One turn moves each row of this set onto another row. After a few examples, where does it send each row asked below?
Q: 2; 8; 14; -4; -3; -6; 10; 4; 15; -9; 10; -7; 8; -3; -5; 6; -2; 8; 6; 12
Y: 16; -6; 6; 4; -8; -2; 1; 7; 6; -17; 17; -13; 14; 9; 0; 11; 0; 5; 11; 6
V: 1; -4; -1; 8; 16; 0; 3; -16; -19; 12; 8; 9; 3; -2; 6; -6; 6; -10; 4; 1
X: -3; 10; 15; 1; -3; -11; 12; -3; 15; -2; 9; -14; 9; -7; 3; 1; 2; -1; 4; 6
J: 1; -6; -1; 10; 15; 6; 10; -19; -19; 12; 8; 8; 2; 6; 8; 1; 10; -5; 4; -4
F: 1; -15; -4; 0; -1; 1; 3; 10; 3; -2; 13; -16; 15; -2; 2; -6; 7; 15; 15; 15
H: 4; -19; 10; 5; 7; 4; 6; -10; -25; 3; -4; 12; 1; 10; 1; 7; -5; -4; -1; -4
T: 7; 8; -16; 8; 9; -8; 8; -8; -6; 7; 1; -6; -2; 2; 3; 5; -4; -8; -8; -5
K: -9; -2; 4; 8; 19; 21; 14; -15; -9; 1; 7; 2; 4; 8; 6; 1; -3; -3; 7; 1
L: 13; -6; 12; 10; -14; -10; -3; 4; 3; -17; 4; -13; 15; 8; 4; 10; -5; 3; 5; -1
S: 2; -20; -2; 5; 2; 7; 4; -2; -19; -4; -14; -4; 7; 8; 2; 9; -14; 4; -4; -1
W: -4; -12; 13; 7; 0; 9; 3; -1; 2; -8; 9; -16; 22; -2; 15; 0; 8; 6; 15; 13
Z: 3; -16; 9; 10; 5; 6; 1; -17; -25; 3; -3; 13; 7; 6; 0; 1; -3; 1; 5; -6
A: -4; -1; 14; -6; -4; -5; 16; 4; 13; -3; 10; -7; 4; -1; -12; -2; -4; 12; 9; 6
G: 12; -3; 2; 9; -7; -5; -1; 6; 6; -14; 21; -5; 9; 14; -5; 3; -1; 11; 15; -1
U: 2; -7; 4; -1; -2; 6; 8; 2; 7; -6; 10; -18; 19; -4; 5; 4; 9; 16; 14; 15
C: 8; -11; 0; 2; 2; -12; 7; -12; -21; 12; -6; 4; 1; -3; -4; 1; -3; -8; -5; -7
E: 5; -5; -4; 4; 8; -12; 5; -9; -19; 14; -7; 7; -2; -1; 3; 4; 2; -3; -9; -2

J turns into H
K turns into S
A turns into F
And these:
L turns into X
Z turns into C
U turns into Y

One turn moves each row of this set onto another row. After a few examples, where does it send each row asked below?
Rame: -3; -11; -2; -5; 9; -3; -28; -8; -3; 13; -2; 27; 6; -5; 12; -6; -11; 19; -12; 5; 11; -3; 11; -17; -8; 11; 6; -10; 6; 8; -1; 21; 18
Kupe: 13; 2; 9; -1; 7; 4; -11; -25; -5; -8; -2; 10; -4; -1; -10; -2; -12; 2; 5; -20; 9; -14; 20; -17; -11; 11; 1; 0; 16; 7; 0; 21; 13
bivan: 9; 0; 0; -11; 16; 1; -1; -6; -1; 5; -8; 10; -14; 2; 29; -11; -7; 15; -5; -5; -5; 7; 14; -20; -15; 1; -10; 5; -5; 4; -2; 5; 0
mevof: -1; 11; -3; 4; 9; 15; 15; -22; -1; -1; -5; 12; 23; 0; 0; -14; -9; 9; 4; 14; 3; -12; 10; -15; -3; 1; -3; 8; 8; 7; -4; 7; 8
dal: -9; 3; -13; -3; -3; -16; -4; -4; 2; 15; -9; 11; 16; -6; 22; -15; -3; 8; 10; -9; -9; -23; 11; -4; -4; 1; 0; 5; -2; -13; -2; 13; 12
kazug: -1; -13; -4; -4; 10; -10; -22; -8; -1; 21; -4; 26; 9; -7; 1; -16; -4; 19; -15; -6; 16; -8; 11; -18; -11; 1; 4; -1; -3; 8; -5; 10; 12
detuk: -14; -11; 5; 2; 5; -2; -32; -7; 4; 19; -2; 12; 12; -3; 3; 0; -16; 21; -6; 2; 8; -1; 7; -17; -8; 3; 0; -13; 6; 5; 9; 20; 8
nolo: -4; 17; 1; 1; 11; 23; 5; -13; 2; -2; 6; 12; 12; 5; 12; -6; -8; 9; 7; 0; 16; -16; 6; -15; -10; 4; -12; 4; 12; 0; 0; -1; 15
Zel: 3; -1; 8; -4; 5; 10; -12; -26; 2; -4; -5; 15; 8; 4; -20; 1; -11; 7; 2; -17; -10; -18; 17; -15; -11; 13; -7; 3; 8; 4; -1; 19; 15
sel: -3; 5; -1; -12; 5; -3; -2; -2; -3; 9; -11; 0; 17; 3; 25; -3; -10; 14; 7; -11; 10; -8; -7; 7; -6; -4; 0; -9; 4; -1; 6; 14; 22
pire: 4; -9; -8; -10; -7; -4; -1; -5; -4; -1; -16; 10; 8; 1; 16; -2; -4; 20; 0; -8; -3; -21; 1; 3; 8; 12; 0; 21; -1; -2; 4; 8; 9
dinik: -1; 5; 11; 5; 12; 5; -12; -24; 2; 3; -5; 5; -2; -7; -15; -5; -12; 3; 2; -15; -2; -18; 24; -19; -10; 21; -1; 3; 11; 3; -1; 21; 4
Robuf: -2; -4; 3; -7; -6; 4; -26; -17; 1; -26; -1; 14; 4; 2; 1; -4; -9; 14; -3; -2; -1; -7; 18; -18; -6; -9; -5; -9; 4; 2; 3; 7; 11
kego: -6; -2; 7; 3; 11; 6; -1; 0; 5; 12; -8; 4; -2; -2; 4; 2; -16; 1; 5; 11; -15; -5; 7; -13; -2; -12; -7; 2; -7; 10; 7; 0; -3
puno: 6; 2; 14; -7; 18; 12; -8; -27; -3; -1; -9; 3; 5; 1; -17; -6; -8; 11; -4; -22; 7; -12; 15; -13; -12; 12; -4; 3; 7; 9; 1; 15; 9
sesu: 6; 1; 3; -1; 1; -3; 2; -5; 2; 4; -9; 8; -9; -2; 23; 3; -19; 6; 3; 12; -16; 9; 12; -17; -12; -3; -3; -1; 3; 9; 4; 16; 6
palu: -13; 7; 11; -5; 14; 8; -16; -9; 8; -2; -10; 0; -4; -13; -8; -9; -7; 11; -18; 5; 2; -4; 15; -11; -5; 11; -5; -12; -4; 8; -9; 3; 9
Vamuz: -1; -5; 1; -9; 3; -1; -1; -1; -1; 4; -17; -1; 1; 3; 22; 1; -12; 24; 0; -9; 9; -15; -4; 6; 2; 20; 0; 16; 5; 0; 6; 10; 4
lonem: 1; 14; -9; 7; -6; 1; 12; -24; 4; 4; -5; 1; 15; -1; 1; -15; -5; 10; 5; 2; -2; 4; 15; -23; -9; 3; -12; 3; 9; -5; -9; 15; 8
Vumo: -7; -17; -2; 3; 1; -11; -27; -8; 3; 18; -1; 19; 14; 2; -8; -8; -12; 19; -3; -7; 11; -7; 6; -18; -9; -11; -1; -5; 0; 4; 1; 11; 7
puva: 1; -1; 4; -3; -6; -9; -8; -9; 11; -12; -5; 26; -6; 1; -5; -4; -18; 9; -7; 2; 0; -11; 14; -12; -23; 1; 0; -4; 7; 10; -14; 7; 21
bikep: 2; -5; -5; -1; -12; -10; -4; 1; 3; 4; -13; -3; -4; 3; 14; 7; -13; 15; 10; -11; 6; -11; -4; 4; 6; 11; -3; 9; 8; -5; 3; 13; 8
Rubo: -4; 16; -6; 5; 7; 10; 1; -17; 6; 1; 4; 2; 1; 11; 10; -12; -9; 14; 12; -7; 12; 0; 10; -21; -10; 8; -19; -2; 14; -11; -11; 8; 6
seta: -3; -7; -8; -1; -6; -11; -2; -3; 1; 10; -18; -5; 2; -4; 6; -5; -5; 16; 4; -9; -1; -16; 2; 2; 13; 12; -2; 16; -3; -6; -1; 8; -2
navit: 5; -5; -2; -9; 11; 8; -5; -1; 1; 3; -1; 17; -6; 7; 13; -4; -4; 6; 2; -7; -8; -9; 8; -16; -6; -17; -14; 8; -12; 3; 2; -10; 4
Fab: -12; 1; 16; -1; 9; -5; -11; -14; 9; -5; -10; 2; 1; -6; 1; -17; -13; 21; -12; -7; 9; -11; 21; -20; -26; 1; -1; 4; 2; 8; 1; 4; -8
komef: -8; 2; -8; 1; 9; -15; -7; -2; -3; 11; -9; -4; 5; 0; 21; -16; -13; 9; 18; -9; 11; -13; 4; 1; 4; -5; 3; -7; 4; -9; -3; 14; 3
dato: -10; -1; -6; -14; 14; -3; 1; -7; 0; 12; -17; 13; 21; 7; 21; -15; -11; 21; 3; -2; -9; -17; -1; 6; -5; 8; -1; 1; -3; -4; -4; 16; 13

navit turns into kego
nolo turns into mevof
puva turns into Fab
And these:
Rame turns into kazug
Kupe turns into puno
dato turns into dal
pire turns into seta

